The same turns and mirrors carry the whole set onto itself and the rows of a family onto each other. Which other rows belong to the same family as each row named below? List them in the order they appear above.
These 16 rows form 4 families of 4 rows each.
J857: [ 10  13   1  -6 -16  -3  -2 -17  -2  -8  14 -12  11  -7  -5   2  -1   0
 -12  12   8  -3]
J450: [ -4  -7  17   5 -11  -6  10 -16   2  -5   5  -6  13 -12   6  -6  -7   7
   1  13  12 -12]
J965: [ -3   3  16   6  -4   5   5  15  -3   1   9   2  -5  -4  -4 -21  -6   3
   2   7   1   7]
J175: [  6 -15  16  -6 -25   9   0  -5   0  -5   6  -1   1 -15  11  -3 -16   2
   1   5  13 -15]
J643: [ -6   0  23   7 -12  -6  -5   5  -3   5  14  15  -6  -3   4   4 -13  -3
  15   1   2   5]
J148: [ -5   8  -3   1   3   1  -4   2 -15   1  -1  -8  -7   9  -2 -15   0   4
  -7   1  10   7]
J496: [  7 -11  13  -4 -22  16   8   5   0  -7  18   0  -2  -8   3 -14 -10   8
  -7   2  12   0]
J710: [ -1  19   5  -2  -3 -10 -17  -4 -10   6   7   2  -4   6  -3   9  -3  -4
   4   1   3  10]
J636: [  3  14  -6   5 -15 -11  -5  -8 -18  -7  17   8  -8   0  -4   3  -6  -6
  -3   0   6  14]
J165: [ -1  18  -2  -1  -3  -8 -17   1 -16   2  -3  -1 -11   0  -3  -3  -7  -9
   1   5   1   4]
J753: [  4   6   4 -11 -11   0 -12 -19  -2   2   5 -14   8   1   4  14  -2   5
  -7   3  15  -5]
J576: [  0 -12  23  -3 -20   3   0 -10   6   0  10  -1   6  -9  12   8 -12   7
   6   2  14  -9]
J323: [  7   4  -5 -13 -14   3 -14 -15  -9  -4  -3 -15   1  -3   6   3  -5   0
 -10   3  15 -10]
J142: [-11  -8  11  16 -11 -13   6  -6 -14  -3   9  14  -5  -6   7  -5 -10   1
  11   0  10   5]
J239: [  4  -6  -4  -8 -13  11  -2  -8 -12  -6   6 -12  -3   2   6  -7  -4   9
 -16  -5  21   1]
J639: [ -3  -1  18   7 -14  -3  -5  12  -7   1   7  14 -11  -9   3  -9 -17  -7
  12   7  -2   0]

Which other rows belong to the same family as J142? J857, J450, J636
Which other rows belong to the same family as J496? J965, J148, J239

The same turns and mirrors carry the whole set onto itself and the rows of a family onto each other. Which other rows belong to the same family as each row named below? List them in the order they appear above.
These 21 rows form 7 families of 3 rows each.
J296: [ -7   0  -4  23  -7   9  -1   2 -10   6  -5   7 -16 -13   9   4 -11   1
 -14 -11   6]
J276: [ -4  -1  11  22  -6  -1   3  -9   0 -12   8   3 -14   4  13  22 -10   5
   6   5  11]
J794: [ -6   6  -8  17  -2   6   6  -9 -17   1 -12   3 -13 -13  11  -9 -11   5
 -10 -13  14]
J231: [  6  -1  12  18 -13  -1  13   1   6  -6   2   1   8  11   9   6  -5  18
  10  -1   7]
J465: [-16  -4  10  16   6  14  -4   3   4  -8  -1   4 -12   6  -3   7 -13   0
 -18  -5   2]
J933: [  1  10 -10   3   2 -16   3  -9  -5  -8  -6   2   6  11   2  -7 -17   2
  -2 -12  19]
J66: [ 13   9   0   4   8  -5  20  -4   3  -8  -5   0  -3   0   8  -7 -25  19
   6   4   9]
J723: [  2 -12  11  10  -5   6  14  15   5   1   4   2  -2  -2 -10   7 -20  14
 -10  -6   3]
J814: [  0   4  -4  15  -9 -12  -7   2   5  -3   3   7   6  15   7  12 -12  -4
   0  -8   8]
J877: [-13   7  10  21   1   6  -2 -10   2 -15  -4   3  -2  17  13   2   0   6
   0  -1   7]
J194: [  5  12   2  23 -17   2  12  -2  -5 -12   3  -1   3   7  14  13   1   2
   1  -3   8]
J177: [ -5   7  -5  26 -11   4   1  -8 -12   0  -7   6  -9  -6  20   0  -2   4
  -2  -8  10]
J203: [ -3  -2  -7   3   2  -8  -2   7   0   0   1   4  -2   4 -10   4 -26  -4
 -16 -14  11]
J896: [-14   6   5   7  14   8   7 -12  -5 -15 -10  -2  -8   7  -2 -14 -14   7
 -12  -7  13]
J733: [  5   0   5   2   2  -1  24  -3  -4  -8  -7  -4   4   2  -6 -14 -17  22
   0  -7  15]
J772: [ 10  -2   3   5   7   1  13  11   8  -1   1   2 -10  -6  -1   5 -32  13
  -6   2   1]
J577: [ 12   3   5  15  -2  -3  10   5  11  -4   3   4  -2   4  13  11 -19  14
   9   8   0]
J104: [ -3   6   3   8   7  -4  15 -21 -11 -18  -3  -3 -14  -1   6  -1 -17  11
   3   0  22]
J999: [  0   0   1  14  -8  10  12  12  -5  -4   5  -2  -9  -7  -7  14 -17  -3
 -22 -11   4]
J937: [ -7  -8   7   9   6   4   8  -2  -5  -9   5   0 -23  -9  -7  13 -27   4
 -13  -3  13]
J809: [  3  14  -5   6  -1   1  23  -8 -15 -14  -7  -8  -2  -3  -1 -10 -14   6
 -10 -11  17]

Which other rows belong to the same family as J772? J66, J577
Which other rows belong to the same family as J809? J194, J999
Which other rows belong to the same family as J937? J276, J104
Which other rows belong to the same family as J877? J465, J896
Which other rows belong to the same family as J814? J933, J203
Which other rows belong to the same family as J177? J296, J794

The same turns and mirrors carry the whole set onto itself and the rows of a family onto each other. Which other rows belong to the same family as each row named below? List them in the order they appear above.
These 16 rows form 4 families of 4 rows each.
J268: [  0 -24  12  -8   2  -6   6 -14   5  15  -4  -3]
J364: [  5 -18  17  -9   2  -5   7 -11   7  17 -14   0]
J615: [  6  -7  -5   1  -8  -6  19  -1 -29   3  -1   5]
J40: [  9  -4   3   5  -9  -7  22   6 -24   7  -2  10]
J739: [ 15  -6  -2   5  -5  -8  19  -5 -28   7   1   5]
J680: [  3  -2   5   1   1 -10  23   5 -26  16 -12   5]
J858: [  6  -5  -7  -1  -3  -9  20   1 -25   0  -5   7]
J345: [ -4 -20  14 -13  -1  -5   7  -6   5  13 -15   0]
J697: [  7  -9  12   3  -4 -16  24   0 -23  22 -11   7]
J130: [ 11 -19   5  -5  -2   5   3 -17   1   8   4   2]
J931: [  6 -20  18 -10  -2  -3   5 -14   0  20 -14  -3]
J337: [ -3 -10  10   1  -5 -15  25   3 -24  17 -12   9]
J653: [  3 -17   1  -9  -2   4   2 -10   2  -2  -1  -2]
J655: [ 13 -17   4  -7  -2   2   1 -12   3   4   1  -3]
J193: [  9 -22   5 -12  -6  -2   3 -19   2   4  -8   0]
J80: [ -2  -9  10   1  -6 -18  23   9 -20  13 -10   4]

Which other rows belong to the same family as J337? J364, J615, J655
Which other rows belong to the same family as J80? J858, J130, J931

The same turns and mirrors carry the whole set onto itself and the rows of a family onto each other. Which other rows belong to the same family as each row named below? List them in the order they appear above.
These 40 rows form 5 families of 8 rows each.
J656: [ -2  -1  11   0 -13  15   2  -1   7 -21   9   1  -8   7   4  12  15  21
   0  20  -8 -12 -13  -7   7   5   1  -5]
J391: [  2   3  -9  10   2  -9 -11  11  -7   9  11  18 -10   6  -7 -14  10  -1
   5   9   3   1  -9   2   2  -4  -4   1]
J759: [ -1   5  18 -11 -11  16   8   0   8 -20   5   2  -5   8   9   5  -1  14
  -5  10 -12  -9 -11  -3   9   7   3   1]
J721: [ -2   1   7  -9  -1  12  10  -4  -5  -2   9   4  -4   8  -8  17   5  11
   6   1  -8   5 -17 -17  15   5   0  18]
J481: [-15   1 -12   2   0   3  -8   9  -3  -1   5   6  -1  -4   1 -14   7   2
   8  10  -3   9  -3   7  11  -8  -1  18]
J106: [ -7   4   5   1   1   4  -5  10 -14  12  18   6   0   2   5 -11   5  15
  -1  26   0   1  13   2   7  -4   1   3]
J578: [ -4   1 -13   9   4  -1  -7  12   1   8   8   3 -12  -7   6 -12   8  13
   2   7   1   4   2   1   1 -10   1   9]
J197: [  8   9   2   4  -1 -15 -12   8  -7   5  22  21  -3   3   2  -5   8  -1
   6   6   1   6 -11   8  -1  -6   6   8]
J678: [  8   6  -6   5   0  -4  -7  20 -12   7   6  13   1  13  -7  -7   5   1
  -2  11  11  -3  -1  11   3  -9  -5   7]
J192: [  9   2  19  -3 -12  15  11 -10   8 -12  12  -7   2   9   5   6   7  16
  -1  16 -11  -5 -10 -11   3  -2   3   1]
J365: [  9  10  23 -10  -1  12  16   5  -1 -17   6   2   0   8   3   9   6   4
  -4   4 -13  -5 -11  -9   5   3   0  13]
J406: [  2   9 -10  10 -11  -7  -5  14 -11   7   7  13   4   4   6  -7  10   2
   2  -1   5  -4  -9  13   3  -9  -2  -1]
J789: [ -4  -1  -9  11  -4  -8 -13  11  -1  -2  18   6 -11   6   2  -6  10   8
   4  14   3  10  -3   6  -4 -17  -6  -5]
J782: [ 12   3  24  -9 -15  12  12   7  -9 -19   0   5  -4  12 -10   8   4  11
   1   2  -1   2 -16  -2   0   3   5   8]
J971: [  6  -4  15   2 -15  11  11   0 -15  -4  10   6 -10  16  -9  21   4  19
  -2   2  -5   2 -11  -7  12   0   0  -6]
J673: [  2   6   1   9  -8 -13  -8   8  -7  -2  18   6  -3   7  -9  -4   5  13
   7  26   9   9   0  13  -6  -6  -1  -2]
J684: [-12   5  -8   1   7  -4  -8  14   5   0   9   2  -7   5   8  -6  -2   7
  -3  13   2   7   6  11   8 -10  -5  11]
J833: [ 14   3  22 -10 -14   1  15   0  -5 -13   6  -4  -9   4  -9  17   7  10
  -3   5   0   7  -8   1   2  -4   3  -6]
J918: [ -9   4  -3   5   1 -10 -13   5   7   7  10  -2  -3  -3   2  -4  -5  12
   9  13   5   4   7   6   3  -4   8  12]
J221: [  9   2  19  -1 -17   4   5 -11   9  -2   1  -1  -7  10   1  10   0  16
   2  -1  -8  -5 -16  -7   5   7  10  -4]
J517: [ -4   2  13  -3   3   8  11   2   4 -16   9   3  -3   1   2  13  15   6
   7   3 -11  -6 -16 -17   9   7   2  16]
J934: [  8   1  19  -8 -19  11  -4   2   7 -18  -6   2  -8  13  -5  13  -2  12
   0   2  -6  -6 -11   1   6   3   7   4]
J220: [ 11  -1  11 -15 -17  11   4  -4  10  -7  -4  -7  -3  -3  -3  11   0  12
   2   3   5  -6 -10  -4   7   0  11   3]
J313: [  5   9   2   7   3 -12  -5  10 -11  14  16  14   7   6  -5  -7   4  -2
   7  12   5  -6  -1   1   2   1   2   7]
J59: [  4  -3   2   3  -7  18  14  -7   4 -17  12  -2  -5   6  -5  14   5  22
  -1  20 -10  -2 -10  -9  11   2  -1   6]
J736: [  3   0   5   4   2   4  -8   7 -15   4  24  22  -5   2   2 -15  10   4
  -2  24  -7   1   5   5   9  -6   6   5]
J991: [  0  -4  -7   6   1   9 -11  15 -13   9  15  11  -5   4   0 -15  14   6
   0  18   1   1   4  -4   3 -14  -4   4]
J505: [  8  -4  28  -6 -17  11   4  -7  -6  -7   7   0  -5  18 -11  10   5  11
   4   6  -8   8 -12  -9   4   0   5   0]
J508: [  2  -3  23  -3 -11  13   9   8 -18 -13   7   5 -10   9  -8  15  19  16
   3   6  -3   4 -12 -10   4   1   2   4]
J660: [ 10   3  20  -5  -2  11  15  -9   1  -6   3  -1  -1   6  -9   3   7   9
   5   7 -11   3 -16 -14   5   8   6  14]
J848: [  7   0   2  11  -9  -6 -10   8  -3  -5  20   9 -12  -3   3  -5   7  15
   2  16   3  10   4  16  -4 -14  11   2]
J431: [  1   5 -13  15  -9   0  -5  10  -2 -11   6   4  -1  -1  -2 -10  13  10
   2  22   1   3  -1  17   2 -13  -4   4]
J566: [ 10   4  -1   1 -16   6   5  -5   7  -4   6   1  -1   9   0  23   1  19
   2   1  -1 -11 -21  -8   7   3   3   0]
J79: [ -4   3 -11   5  -5  -6 -10  14   1  -5   9   9  -7  12  -5  -9   0   8
   1  19  11   4  -5  18   1  -7  -5   1]
J585: [-10   2   2   6  -4   3  -5  14 -22   7   8  12  -5   6   2 -10  12   4
  -3   8  -7   8   5  11  13 -10  -5   1]
J917: [  4   7  19 -18  -3   2  15  -4  -1  -8  11   6   0   5  -4   9   5  -5
   2   3  -6   1 -18 -10  12   7   0   2]
J550: [  6  -3  13   2 -17   6  -4   4   3  -7  -2   6  -8   7  -4  19  10  13
   6  -6   1 -14 -17  -8   6   6  11   2]
J523: [  6   0  16 -15  -7  17   9  -6   4 -12   4   0  -3   4  -5   5   6   8
  -5  22 -10  -7  -4  -6  18   5   1  -2]
J190: [  2   3  -4  -1   0   3 -17   5   3   8  13  10  -4  -8  10 -11   5  11
   4  13   0   0   3   5   5  -9  14  17]
J876: [ -6   4  -3   0   6   4   3  21 -15   9  12   8  -3   6   7 -13   4   8
  -7  12   7   3   6   7   6  -8  -5   9]

Which other rows belong to the same family as J197? J721, J971, J59, J736, J848, J566, J190
Which other rows belong to the same family as J508? J656, J106, J673, J918, J517, J313, J550
Which other rows belong to the same family as J481? J406, J833, J220, J431, J585, J917, J523

The same turns and mirrors carry the whole set onto itself and the rows of a family onto each other. Which other rows belong to the same family as each row named below? List them in the order they appear above.
These 15 rows form 3 families of 5 rows each.
J321: [  4   5   0  -6  11   1  -1 -18   2  -5   3  -5 -14  -8   2]
J458: [ -1  -6  13  -6 -15  -2   8  -1  -1   1  -8  17 -10   2  -7]
J717: [ -5  17  -8   5   0  -6  16  -3   2   1   7   4  -4   8 -10]
J548: [  5  -5   0  -1   5 -13   6 -14  -6 -12   3 -10 -11  -5   3]
J674: [ -9   3   2   2  -3 -10  -6 -10  -8  -1   2  18  -2   3  18]
J382: [ -1   6  13   7   1  -6  -7  -6 -13  -6  -6  14   3   9  11]
J369: [ 12   1  14  -3 -10   7  -2  -1  -1   0  -2  19 -17  -1  -7]
J461: [  5  -7  11   0 -18  11   5  -6  -3  -5   2   6  -9   8  -9]
J338: [  7  -3   1   2  -5  -2 -14  13 -17   2   5  -4   0  -9  -1]
J54: [ 7 19 -2  0  8 -2  8  6  3 -4  9  5  1 13 -5]
J488: [-11   5   0  10  -8  -5 -13  -5 -12  -3   5   7   8   9   9]
J765: [ 13   3  -4  -6  -4 -15  -7  13 -13   0   1   5  -4  -8 -10]
J84: [ -1  -5   3   1  -2   3  -3  -8   2  -9  10 -13 -15 -10  -1]
J536: [-2 18  0  8 -5  9  5  6 -2 -4 16  8  1 11 -8]
J6: [  4   7  -5   1  -3 -10  -8  18  -5  12   4   6  -9  -9   1]

Which other rows belong to the same family as J461? J338, J488, J84, J536
Which other rows belong to the same family as J6? J717, J548, J382, J369

